(in the rows, 128 means zero)
R: a few groups of rows, each row roughly a mix of its group's hidden directions; some rows fit no group
R (171 x 12)
[[108 105  72 119 159 134 122 156 127  92 117 135]
 [115 153 105 126 132 197 151 127 117 104 140 133]
 [163 135 159 121  94 123 125  72 131 117 117 152]
 [130  94 117 115 114  83 114 170 131 147 159 151]
 [118 108 159  84 149 160 154 149 141 156 105 122]
 [118 147  90 146 105 132 122 103 134  88  79 127]
 [147 142  93 137 135 142 180 123 161 131 123  89]
 [149 143  93 104 104 167 136 126 141  82 144 143]
 [120 116 154 141 134  82  96 145 132 162  90 112]
 [134 131 154 131 110 124 100 171  86 131 155 162]
 [126 118 104 126 128 130 128 178 108 137 187 145]
 [135 120 143 143 153  86 127 178 110 147  92 129]
 [122  97 120 155  88  83 152 146 104 139 133 149]
 [115 101 126 134  87  69 150 137 123 154 120 132]
 [102  92 124 112  80  97 143 142 105 160 128 133]
 [162 110 164 113 144 125 145 149 149 151 177 124]
 [161 158 157 143  91  92 126 102 121 153 146 125]
 [151 133 139 137  94 119 108 135 133 157  64 121]
 [125 120 109 102 160 159 131 144 137 167 139  80]
 [131  95 150 120 157 114 169 138 131 157 166 101]
 [138 163 149 125 181 160 126 111 162 115 116 123]
 [108  92  76 124 150 134 131 153 118  90 115 138]
 [133 132 140 136  86 108 121 157  97  87 114 164]
 [141  91 135 115 155  88 144 162 113 169 126 121]
 [163 114 105 120 139 133 137 183 111 145 165 116]
 [153 103 140 156 144  68 130 154 119 151 135 128]
 [153 142 108 161 110 108  71 121 120  99 136 119]
 [146 139 164 141 129  88 117  89 115  88 138 149]
 [107 158 114 135  95 180 114 111 140  98 144 143]
 [ 99 135  92 135 162  84 134 155 137 107 102 116]
 [147 143 188 136  90 147 125  98 124 145 129 114]
 [107 143  93 139 132 162 141 159 150 166 148 101]
 [133 123 162 142 119  90 123 175 121 171 111 139]
 [141  96  97 112  80 102 122 164 130 124 132 101]
 [ 97 103  91 130 164 106 142 159 147 111 101 118]
 [133 150 102 178  96 103 112 104 118 110 154 115]
 [150 173 157 136 136 168 160 122 114 123  97 115]
 [115 120 146  78 139 145 167 148 146 162 103 124]
 [118 115 126 138  81  76 140 145 105 160 137 124]
 [142 123 163 131 104  89  96 109 106  87 115 140]
 [ 84 101  90 117 156 135 138 172 125 122 124 144]
 [128 159  97 119 130 178 109 125 120  95 161 110]
 [118  93 141  85 138 162 133 151 136 161  97 139]
 [112 156 157 106 152 139 129 110 118 133  70 105]
 [ 92 161 159 134 141 149 131  83 122 121  92 124]
 [125  95 108 124 126 125  94 177 139 159 104 101]
 [125 143 120 160 128  89  84 129 119  93 157 150]
 [143 116  96 115 148 126 158  85 158 136 111  90]
 [125 120 162 109 113 123 100 122 105  95 122 183]
 [117 111 140  73 130 151 154 134 136 169 104 144]
 [139 155 127 115 171 176 104 114 153 100 122 126]
 [104 139 142  98 168 124 124  74 116 127 120  99]
 [110 131 105 118 128 170 143 155 140 166 136  83]
 [110 137 155 128  84 131 109 168 117 134 158 165]
 [106 141 106 128 134 164 149 150 157 178 146 108]
 [156 126 146 120 120  96 101  98 101  81 116 149]
 [133 111 157 121 105 100 112 116  99  86 104 164]
 [123 140 146 144 138 130 147  92 138 108  62 129]
 [147  91  80 118 110 138 116 170 142 128 155 125]
 [171 104 146 125 125 123 151 146 137 152 183 120]
 [122 105 118 150  83  81 143 146  93 142 136 127]
 [121 146 158 162 152  98 133  82 123 112  94 126]
 [122  98 139 149  87  98 154 145 122 160 142 163]
 [129 163 168 144 127 125 118  67 131 126 119 106]
 [154 156 107 174 127  97 105 113 128  89 142 129]
 [147 145 158 139 124 116 161  77 139 108  93 139]
 [123 131 159 135  96 119 104 153 116 111 115 188]
 [102 101 147  92 123 153 169 144 130 161 103 131]
 [101 134 106 143 102 115 106 110 100  82  90 128]
 [110  96 141  77 144 148 156 139 128 164 107 134]
 [149 136 155 136 127  93  98 101 102  77 136 124]
 [103 117  85 115 175 130 125 148 148  96 103 128]
 [163 128 152 123 140 126 163 162 148 117 170 100]
 [103 143 104 161 103 132 119 112 128  90  80 141]
 [143 121 145 140  86 110 100 152  92 100 148 156]
 [133 154 115 166 108  99 105 117 108  81 153 128]
 [129 127 114 111 164 138 168 115 160 150 136  81]
 [ 85  94 112 130 152 135 141 161 152 107  94 138]
 [139  94 106 167 118  85 108 145 138 127 164 137]
 [163 115 149 128 156 141 135 137 152 161 180 114]
 [137  89 123 143 163  83 132 163 114 155 125 116]
 [111  94 109 136  86 103 139 154  85 144 144 137]
 [161 120 150  98 130 127 154 157 142 156 176 122]
 [105 170 153 112 117 150 100 113 134 121  79 118]
 [ 97 114  96 120 181 144 143 170 133 134 134 125]
 [145 167 118 166 100 118 109 106 117  95 154 106]
 [136 141 148 122 132 124 105 110  90  68 148 149]
 [127 114 166 113 157 129 155 152 150 156 172 112]
 [124 103 139 140  74  83 147 132 109 157 132 135]
 [139  92 125 125 103  94 135 156 134 153 171 157]
 [161 147 156 138  86 132  99 101 126 132 137  88]
 [110 121  94 101 136 160 159 157 145 170 116 124]
 [113 103 138  75 148 161 129 160 130 151 108 141]
 [114 121 126  70 157 150 149 158 132 153 119 106]
 [108 133  87 137 109 127 102  87 109 115  84 131]
 [176 119 138 130 146 130 164 150 141 140 171 101]
 [152 163 145 127 170 174 114 106 148 111 132 118]
 [133 113 107 132 104 127 136 188 126 132 159 167]
 [116 108 135  91 133 169 176 141 129 148 100 138]
 [122 121 142  86 141 151 179 144 144 152  96 129]
 [117 129 120 174 115 104 127 120  96  83 154 105]
 [ 96 107  98 118 179 155 138 163 139 118 120 121]
 [ 83 108  94 103 162 123 135 155 143 114  99 131]
 [133 113 128  93 128 155 142 136 157 183  97 116]
 [132 136 156 131 117 130  91 166  94 138 147 173]
 [106 124 128 125 161 134 157 110 168 127 135  74]
 [135  95 145 140 144  71 125 155 119 167 130 125]
 [ 82 142 110 141  98 126 116 111 127  92  83 135]
 [ 97 145 148 135  95 130  94 165  98 112 144 153]
 [149 130 163 141 130  98  93 110 118  83 125 160]
 [150 108 158  96 143 127 136 136 152 163 178 123]
 [116 108 138  75 144 141 167 135 134 166 105 127]
 [165 150 167 139  92 114 119  96 143 155 141 115]
 [150 120 146 143 110 112  81 111 102  81 121 145]
 [126 125  98 110 132 134 166  92 173 152 110 107]
 [127 109 157 123 142  70 114 142 126 160  94 120]
 [169 137 152 135  86 142 117  93  99 130 154 140]
 [155 135 163 123  84 150 122  90  96 131 142 145]
 [106 125  89 120 132 172 158 145 130 162 142  99]
 [133 100 142 105 107  80 121 165 140 157 109 148]
 [152 154 181 131  94 142 123  99 119 154 146 132]
 [116 104 127 139  89  88 146 152 109 171 147 125]
 [114 157 131 113 111 124  96 151  87 101  98 160]
 [102 140 100 139 120 127 110 110  98 117  71 153]
 [152 106 111 171 113 105 136 175 130 128 150 154]
 [146 114 144 113 139 135 161 136 170 164 169 113]
 [125 124 150  78 116 163 138 133 146 173 105 125]
 [139  86 134 132 141  69 130 146 134 150  98 131]
 [105 108 116 134  95  77 149 149  97 148 131 145]
 [106 136 101 134  88 124  95 101 114 100  91 144]
 [140 118 164 146 113  89 108  95 103  87 128 133]
 [144 154 126 121 167 153 107 103 156  87 106 111]
 [104 133  91 135 136 174 134  99 125  92 160 133]
 [100 115 118 120 139 144 161 154 151 179 129  97]
 [165 151 132 130 170 162 111 105 165 114 134 113]
 [104 112 145  71 128 161 144 128 120 168 130 136]
 [151 153 150 136 166 170 114 108 162 106 120 111]
 [123 144 151 130  90 125  98 156 112 106 119 179]
 [154 125 120 160 114 123 134 194 118 139 152 145]
 [106 144 113 112 101 189 113 102 140 117 148 119]
 [101 141  98 116 131 146 154 145 148 182 149 108]
 [160 140 176 148 107 162 123 110 130 151 153 109]
 [ 98 165 164 143 148 143 133  84 113 125 100 121]
 [135 134 135 147 114  76 127 124 111  74 113 152]
 [149 128 151 114 162 134 155 163 132 155 172 109]
 [110 101 147  87 140 164 158 135 134 165 110 143]
 [152 151 168 137  86 142 118 107 110 153 159 142]
 [136 108 107 149 135 124 147 156 110 136 194 142]
 [154 128 161 139 107 114  97 101 107  81 117 151]
 [140 166 134 124 176 143 111 117 169 119 119  96]
 [123 100 115 150  88  86 145 152 103 154 148 134]
 [157 104 102 125 105 149 133 185 134 150 152 125]
 [100 135 104 130 120 167 142 147 149 181 149 116]
 [112 122 157 130  79 118  89 144 121 106 160 149]
 [144 107 166 122 166 123 156 151 142 151 168 115]
 [142 137 158 134 111  97 115  93 104  81 129 156]
 [105 100 134 130 156 130 144 101 160 150 156  84]
 [ 99 133  96 144 100 120 101 107  91 104  93 136]
 [148 149 127 116 169 163 108 102 164  96 115 123]
 [129  92 136 144 141  79 106 151 125 170 137 109]
 [142 117 162 141 118  91  98 107 107  84 120 150]
 [150 151 108 183 108 102 116 103 127 104 143 110]
 [106 138  88 141 106 122 109 102  98  99  86 124]
 [127 128 124 125 161 109  96  98 133 115  84  84]
 [139 173 120 121 174 157 100 119 150  98 124 124]
 [104 152 105 150 105 140  89 112 117  99  88 146]
 [148 133 117 114 171 172 112 106 154  90 118 128]
 [119 145 121 114 115 127  64 123  86 105 118 137]
 [138 130 145 109 137 135 177 160 159 162 158 122]
 [153 122 153 123 154 133 167 163 145 159 165 121]
 [145 100 150 125 149  76 129 150 121 166 106 112]]
one row of each group, then the others: which group is each in?
[129 149 138 122 166 178 110 115 151  92 106 116] -> S
[114 124  80 138 137 150 156 151 147 168 131  98] -> M
[140 137 100 156 110 139 182 151 137 133 151  95] -> F
[109 136 149 116 154 104 115  73 132 119  91 107] -> J

[131 104 154  85 140 173 126 130 141 166 107 136] -> M
[139 136 175 120  92 173 119 106 108 145 146 136] -> S
[ 87 102 127 148 146  92 116 147 110 152 164 147] -> J
[ 98 145 116 157 126 140  95 114 113 118  79 162] -> F
[174 155 156 127 101 123 120  77 119 130 141 142] -> S
[119  95 139  74 151 131 140 151 134 153  97 147] -> M
[104 135  99 120 106 120  98  92 113 101  81 133] -> F
[139 123 163 151 145  69 132 127 125 141  89 130] -> J
[134 159 142 114 177 173 118 108 142 107 117 109] -> S
[169  99 116 130 125 107 159 149 122 142 178 137] -> J
[104 161 154 114 145 166 154  96 115 124  92 124] -> J
